In the rows, 128 means zero.
A state moves one step at a time under one of 7 hidden systems, and each row is a state written as 20 numbers. Each run below is a few steps of one system.
run 1, Z567, 8 rows:
[[140  97 120 143 151 133 140  73 110 100 100 150 166 114 142 121 163 140
  121 122]
 [145 119  93 137 125 106 120  90 103  96 121 150 132  91 101 155 134  78
  106 152]
 [ 56 158 135 110 126 104 118 110  98 109 136 158 117 109 103 146 119  80
  139 128]
 [ 63 170  70 131 139  98  93 154 144 152 155 145 118 154 108 114 127 118
  148 118]
 [130 142 135 113 129  93 103 193 180 136 169  90  75 132 117 130  99 140
  147 114]
 [130 138 166  87 133 145 141 152 159 121 121  79 106 177 162  96 133 208
  150 112]
 [224 110 104 124  98 172 142 109 146 148  95  84 124 154 160  97 140 178
  122 149]
 [201  83 191 134  84 178 162  66  98 135  96 122 124  75 153 129 131 117
  130 132]]
run 2, Z381 (8 x 20):
[[157 107  81 109 105 157 153  57 123  94 111 123 109 131 138 114 192  97
  109 131]
 [116 128 134 130  66 171 151  86  92 155 134 151 109  98 119 138 134  34
  120 131]
 [101 142 122 152  84 150 121 154 163 219 178 135  83 130 123 111 132  76
  145  97]
 [ 99 133 117 132 143  61  92 184 179 117 188 120  71  96  97 139 104  98
  152  96]
 [144 176 154  83 134  86 108 205 139 100 140  80 100 149  95 171  64 152
  109 173]
 [141 205  97  78 140  96  91 106 125 104  85 100 109 188 117 116 134 230
  140 174]
 [142 153 170  97 123 112 110  29  65  83  49 141 132  91 141 115 117 195
  178 152]
 [201  85 197 134  78 206 166  67 106 168  77 111 134 108 187  87 132 177
  160 120]]
run 3, Z850, 8 rows:
[[110 121 109 182 153  78  92 167 167 166 179 157 122  93  97 147 118  93
  132  99]
 [ 98 138 191 112 184  83 123 203 144  92 151 111 141 136 113 162  91 165
  118 121]
 [130 145  55 123 184  87 103 142 179 102 139 115 128 185 113 123 177 183
  103 128]
 [162 149  98 176 151 129 107 174 120 193 113 142 202 165 114 149  89 170
   91 174]
 [ 80 110 160 122 179 175 174 131 101 109 102 145 222 193 164 118 160 176
   97 120]
 [133  48  47 201 156 150 143 100 147 146 142 171 187 116 145 107 190  86
  103  88]
 [105  62 168 164 148 127 152 181  86 102 144 161 205  63 122 172  58  45
  103 126]
 [ 16 114 109  85 177  83 141 136 128  13 169 146 120 123 110 142 170  59
  119  87]]
run 4, Z850 (8 x 20):
[[128 148 138 151 162 110 107 103 105 143  96 158 173 129 121 134 128 184
  132 139]
 [141 115 157 153 163 137 144  89 123 128 114 152 164 134 128 148 178 156
   93 121]
 [162  89 131 159 139 150 158 120 132 129 140 140 152 121 120 160 162  92
   70 126]
 [112 102 130 121 123 150 161 162 118 102 152 124 145 132 119 157 123  57
   83 132]
 [ 66 128  87 114 122 128 131 164 135 111 166 130 117 140 118 123 125  64
  129 113]
 [ 73 146 111 136 133  95  92 177 143 148 160 137 119 121 116 115  89 114
  169 109]
 [ 97 145 151 123 170  79  96 159 151 123 136 124 127 129 129 116 107 192
  168 105]
 [168 134 111 146 176  84  97 123 157 122 112 124 141 140 123 128 143 212
  127 131]]
run 5, Z50, 8 rows:
[[103 140 103 126 172  84 116 181 166 104 168 121 122 154  98 155 137 120
   93 124]
 [115 130 108 142 152 125 119 221 166 160 162 110 150 171 126 126  99 145
  116 123]
 [139 118 104 145 127 162 128 172 162 185 129 107 150 179 166  78 121 184
  149 112]
 [196  86 100 159 107 171 132 102 134 169  94 118 158 127 172  79 130 175
  153 125]
 [180  88 133 139 115 171 153  50  76 114  65 144 181 104 161 114 139 146
  129 146]
 [131 134 134 133 127 139 146  18  67 103  86 181 153 102 110 157 180  98
   94 151]
 [ 79 138 165 148 153  93 133  82  96 107 150 191 131  80  76 199 165  45
   83 122]
 [ 24 144 176 123 187  71 131 166 153  90 199 155 107 119  85 176 157  78
  106  78]]
run 6, Z299 (8 x 20):
[[ 50 142 195 119 113 140 136 107 101 147 133 154 116 108 143 108 122 117
  179  90]
 [146 128  86 168 103 113  89 151 173 201 162 129  91 106 118 106 113 116
  164 105]
 [143 168 157  88 117  93 100 168 104 101 107  98 117 115 113 146  41 160
  149 176]
 [ 84 205 123  84  77 175 138 104 111 177 126 126  91 200 123 115 160 120
  120 149]
 [226 122  80 167 125 145 109 109 140 182  86 117 158 146 143 109 127 201
  120 159]
 [131 116 231  78 125 151 161  85  91  76  79 105 130 115 166 114 119 184
  163 122]
 [145 108 113 145  75 163 144  53 163 173 152 133  53  98 140  98 205  75
  149  80]
 [214  98 116 166 125  68  83 103 105 106  99 138 133  18 100 159  62 115
  147 161]]
run 7, Z50 (8 x 20):
[[ 68 174 114  53 100 136 131 135 119  89 127  97  84 173 135 104 121 124
  154 137]
 [158 159  64 126  77 102  81 148 141 163 141 112  74 107 103 119  81  96
  157 155]
 [115 141 192  94  89 151 131 174  94 140 112 100 132 118 148 114  34 142
  174 145]
 [135 185 115  76  74 143 111  69 132 142 101  98  52 155 138  85 153 168
  177 138]
 [222 114 136 130  65 123 113 115 113 135 113 104  86  56 112 150  71  85
  138 168]
 [ 91 159 199  46  88 168 167 113  63  74  94 103 121 144 141 134  96 114
  132 160]
 [123 196  67  94  67 114 103  73 132 139 141 127  30 130  88 134 165  69
  130 152]
 [119 118 179 122  85 114 124 197 106 127 161 117 106  59 105 162  24  41
  146 139]]
run 8, Z149, 8 rows:
[[122 126 151 116 102 185 172  92 121 145 127 129 120 157 144 122 181 110
  104 118]
 [115 151 116 131  82 117 103 112 108 157 134 146  91  86 107 128  94  74
  162 137]
 [ 77 141 201  93 147 119 136 131 112  95 118 120 129 128 143 121 109 168
  162 111]
 [124 160  87 126 133 116 115  54 145 133 119 142  94 148 120 115 204 150
  130 120]
 [140 178 112 114 129  74  82 175 132 128 134 110 107 128  88 157  70 139
  128 170]
 [139 136 187 117 148 165 164 158 155 148 129  98 141 194 148 130 156 194
   96 119]
 [203 125  85 164  76 146 115  96 157 197 142 125  80 105 116 127 155  98
  118 133]
 [161 104 203 100 104 127 138 179 110  96 123  87 118  80 133 147  36 117
  146 145]]
run 9, Z149, 8 rows:
[[130 131 141  94 123 153 145 181 156 124 140  82 114 177 148 116 121 154
  120 127]
 [174 127  92 129  78 174 134 108 139 177 119 109 106 147 146  95 142 129
  136 137]
 [172 123 154 118  85 138 119 133  95 138 100 111 129  90 136 126  59 127
  157 160]
 [140 118 196 113 125 159 161  70  89 107  90 135 146 115 148 134 149 148
  122 132]
 [123 156 123 134 114 106 116  57  95 122 121 170 108  90  90 163 154  80
  112 145]
 [ 54 168 188 104 158  88 122 158 114  98 151 142 123 128  95 171 107 116
  119 127]
 [ 68 160 130 125 152 125 132 116 174 152 164 139  94 180 122 117 208 147
  123  81]
 [138 159  67 129 113  82  74 168 184 162 162 103  63 129 106 113 107 135
  163 124]]
run 10, Z381:
[[130 161 147  84 132 129 148 111 119  85 120 112 111 161 108 161 158 129
   79 158]
 [ 81 179 139  91 104 154 137  85  96 135 107 137 115 163 132 114 150 133
  138 137]
 [ 86 127 148 121 105 139 123 104 110 142 118 142 118 103 151  88 110 131
  195  99]
 [152  80 139 134 109 138 129 159 143 134 135 103 125  95 157  98  86 129
  170 106]
 [190  90  71 130 122 122 124 152 157 105 136  95 118 119 131 122 123 116
  116 138]
 [167 143  84 128 114 113 119 109 118 117 123 130 117 123  93 163 135  91
   83 170]
 [124 188 141 138 108 132 117  94 117 186 129 153 106 139  95 155 149 120
  106 148]
 [ 92 156 182 137 138 106 114 109 146 160 148 145  92 115 120 130 152 151
  155  91]]
run 11, Z874, 8 rows:
[[ 89 123 131 117 164 101 137 129 148  81 161 136 117 129 106 155 167  97
   99 106]
 [108 136 108 138 147  79 100 177 139 116 158 135 126 109  92 158  92  92
  119 135]
 [ 81 158 153 127 155 111 110 186 129 150 138 130 155 154 122 130  86 162
  139 129]
 [104 147  67 151 134 146 111 148 139 184 127 141 166 180 140  94 132 155
  135 128]
 [202 107  98 147 123 161 136 144 132 150 100 106 173 154 146 118 113 168
  102 160]
 [152 127 146 104 129 179 174  87  99 105  93 121 161 175 144 137 172 149
   76 154]
 [148 108 114 138 103 157 161  86  99 121 130 151 134 109 110 165 162  43
   70 149]
 [128  89 224 145 139 124 161 142 118 109 153 141 135  70 117 180 114  73
   98 107]]
run 12, Z874, 8 rows:
[[126 125  89 101 132 112 123 133 132  80 124 108 120 135 129 120 125 121
  129 139]
 [121 149 124 108 115 121 117 128  95 111 107 126 135 121 120 133  88 121
  137 160]
 [101 145 150 131 108 146 126 113 100 163 115 148 137 124 132 119 112 127
  151 128]
 [140 103 130 155 119 144 128 111 139 164 131 138 129 112 142 109 140 131
  147 104]
 [159 100 135 130 143 121 132 112 152 107 126 114 119 117 140 120 151 154
  130 111]
 [132 141 113 104 136 105 123 105 132  87 125 119 105 130 115 136 149 127
  118 138]
 [126 157 132 114 108 113 115 132 113 130 131 127 105 118 103 148 101 104
  128 152]
 [ 98 145 160 124 109 142 128 145 124 162 137 130 121 129 131 121 105 126
  150 118]]
run 13, Z567, 8 rows:
[[178 120 152 140 160 105 117 135 127 113 104 120 159 119 126 148 108 186
  117 146]
 [158 154 159 117 139 127 132  91 104 119  97 133 137 141 114 160 144 160
   94 162]
 [136 162 131 133 107 151 135  90 106 165 121 148 124 145 107 155 159 107
   88 153]
 [102 133 145 148 112 151 145 127 126 172 159 154 122 126 113 148 145  70
  103 115]
 [ 79 103 128 145 152 137 144 170 146 133 166 141 152 140 130 129 140  93
  114  94]
 [115 101 103 124 156 119 134 192 143  94 145 111 160 142 131 130 102 117
  113 125]
 [129 134 138 100 133 125 127 174 110  96 112 103 155 143 133 133  72 150
  129 156]
 [145 163 137 123 119 138 112 134 106 158  95 122 151 151 131 124  91 178
  136 164]]
run 14, Z299:
[[177  81 194 163 119 153 162 130 114 146 140 137 150  80 122 176 117  78
   80 130]
 [ 97  84 147 143  99 168 157 151  88 137 142 148 165  89 138 132  84  39
  128 120]
 [ 81 102  55 143 109 134 111 168 115 142 143 143 161 112 140  88  76  72
  169 119]
 [ 74 148  61 101 142  91  88 172 124  94 123 119 141 148 132  91  78 149
  179 133]
 [ 86 187  83  86 150 100 104 134 156 111 132 109  98 196 120 109 158 184
  138 130]
 [180 162 123 119 162 111 122 115 167 124 117 103 115 183 114 147 182 206
   83 147]
 [182 119 209 117 147 153 169  92 128 105 110 111 131 143 130 168 182 168
   69 136]
 [171  71 178 156 113 179 183  85 129 141 137 139 134  98 142 148 179  81
   82 104]]

Which system made each of these runs?
run 15 (2 x 20):
[[100 104  86 157 155 116 129  91 131 114 139 169 147 113 116 133 179  90
  112 106]
 [ 97 117  96 117 140  90 122 145 130  74 157 133 114 102  99 153 123  61
  113 126]]
 : Z567
run 16, 2 rows:
[[117 165 134  61  94 165 148 124 108 108 105  91 107 179 144 110 124 147
  133 154]
 [127 124  86 113  61 179 144 102  90 138 113 128 123 122 141 102 112  64
  142 148]]
 : Z874
run 17, 2 rows:
[[150 140  93 153 103 137 103  90 132 187 114 140 116 121 136  95 138 145
  162 123]
 [153 112 202 130 115 149 141 116  99 138 102 125 146 100 148 132  98 155
  145 131]]
 : Z850
run 18:
[[116 104  75 141 146 126 146 122 155 103 167 143 122 138 102 154 194  57
   68 113]
 [148 105 158 132 155  90 130 201 131  86 154 111 145  98  99 187  71  94
   87 146]]
 : Z874
run 19 (2 x 20):
[[152 143 108 107 104 120 126 180 134 117 152  98 105 136  97 164  94  78
   87 166]
 [104 126 180 106 102 195 174 162 125 156 139 109 134 175 156 116 128 122
  115 118]]
 : Z149
run 20:
[[103 111 134 157 136 141 134 138 143 164 152 147 143 129 134 120 145 114
  131  95]
 [149  90 113 149 157 117 126 152 158 117 139 120 146 123 136 125 132 143
  123 110]]
 : Z874
run 21:
[[193 102 124 141 102 120 119 114 117 125 114 120 122  76 122 139  98 108
  131 150]
 [100 144 172  85 121 150 153 111  80  91  99 125 144 141 135 137 115 129
  123 148]]
 : Z50
run 22:
[[143 109 137 100 109 175 175 167 160 121 161  86 104 172 137 139 156  96
   77 124]
 [194  81  76 125 122 153 154 133 122  85 112 103 162 134 135 141 130  97
   73 164]]
 : Z299
run 23:
[[130 108  73 159 142 156 128  72  92 140  81 164 199 140 154  96 154 154
  134 135]
 [182 103 117 169 120  90 107 110 113 123 133 152 123  45  87 178 102  67
  106 149]]
 : Z567
run 24, 2 rows:
[[106 122 211 113 159 131 148 109 111 102 110 132 151 127 146 134 136 177
  135 111]
 [163 142  98 130 144 102 119  83 160 114 131 126  92 136 107 146 194 141
   97 129]]
 : Z50
run 25 (2 x 20):
[[154  97 161 146 120 145 145 174 139 146 150 115 137 112 130 147  97 101
  110 124]
 [ 94 124 126  95 126 163 154 127 132 108 124 110 129 172 158  94 152 141
  136 112]]
 : Z50
run 26, 2 rows:
[[184 100 125 140  94 135 142 147 138 131 158 113 100  89 106 166 114  48
   87 145]
 [137 179  88 130 104 128 117 142 165 179 170 122  74 168  89 152 164  95
   83 142]]
 : Z381
run 27:
[[122 114 172 109 145 140 148  99 132 103 114 117 126 133 152 112 156 169
  143 104]
 [172 112  68 132 117 142 130  92 129 121 106 123 137 135 134 113 158 127
  112 145]]
 : Z567
run 28, 2 rows:
[[129 122  73 136 139  98  96 170 183 139 156 108 104 137 131 100 123 145
  156 104]
 [175 100  95 115 133 137 128 173 159 113 120  77 138 159 157  98 106 179
  137 135]]
 : Z149
run 29, 2 rows:
[[217  58 151 139 111 170 166 108 149 121 121  96 127 107 159 121 155 132
  109 114]
 [154  66 153 113 102 143 159  85  97  62 114 123 120  57 141 134 122  65
  133 122]]
 : Z299
run 30:
[[187 119 110 137 119 116 112 145 151 138 128 104 115 119 124 131 109 143
  123 143]
 [139 145 134  94 122 142 134 133 101 105  98 107 146 153 134 128 103 154
  121 164]]
 : Z850
run 31, 2 rows:
[[145 165  85 122 107 144 131 111 124 148 129 131 115 164  99 153 160  99
   75 165]
 [ 76 181 133 137 123 109 108  85 115 163 138 171 102 121  96 143 153 107
  137 123]]
 : Z381
run 32, 2 rows:
[[ 84 158 103 155 154 102 107 133 129 152 152 168 143 138  91 153 143 104
  107 128]
 [ 89 125 169 160 161 109 118 174 153 163 166 145 139 122 122 138 120 135
  136  90]]
 : Z50
run 33, 2 rows:
[[119 133  90 110  98 161 139 126 134 140 132 114 113 158 142 100 142 112
  136 126]
 [126 142 115 119  99 139 111 136 110 150 112 122 130 124 138 104  84 131
  165 144]]
 : Z149
run 34, 2 rows:
[[101 141 130  97 123 141 149 122 133 105 143 119 106 155 123 134 158 105
  108 125]
 [ 78 155 124 101 107 136 129 129 110 125 131 130 113 140 128 117 116 102
  147 130]]
 : Z381
run 35, 2 rows:
[[128 154 168 122 117 124 126 140 109 144 130 130 124 125 107 159 102 120
  115 148]
 [119 154 128 124 136 124 116 127 152 152 130 121 114 158 131 111 146 173
  140 117]]
 : Z381
run 36:
[[162 159 142 116  95 121 107 140 106 145 110 112 115 114 114 142  70 135
  139 170]
 [109 168 147  83 118 145 136  90 115 115 103 115 107 166 140 111 154 167
  141 135]]
 : Z850
run 37:
[[136 124 127 106  83 139 137 133 124 120 139 108  89 106 124 128 106  76
  137 135]
 [ 74 124 135 122 121 145 130 119 117 138 124 140 136 128 155  85 123 134
  178  98]]
 : Z567
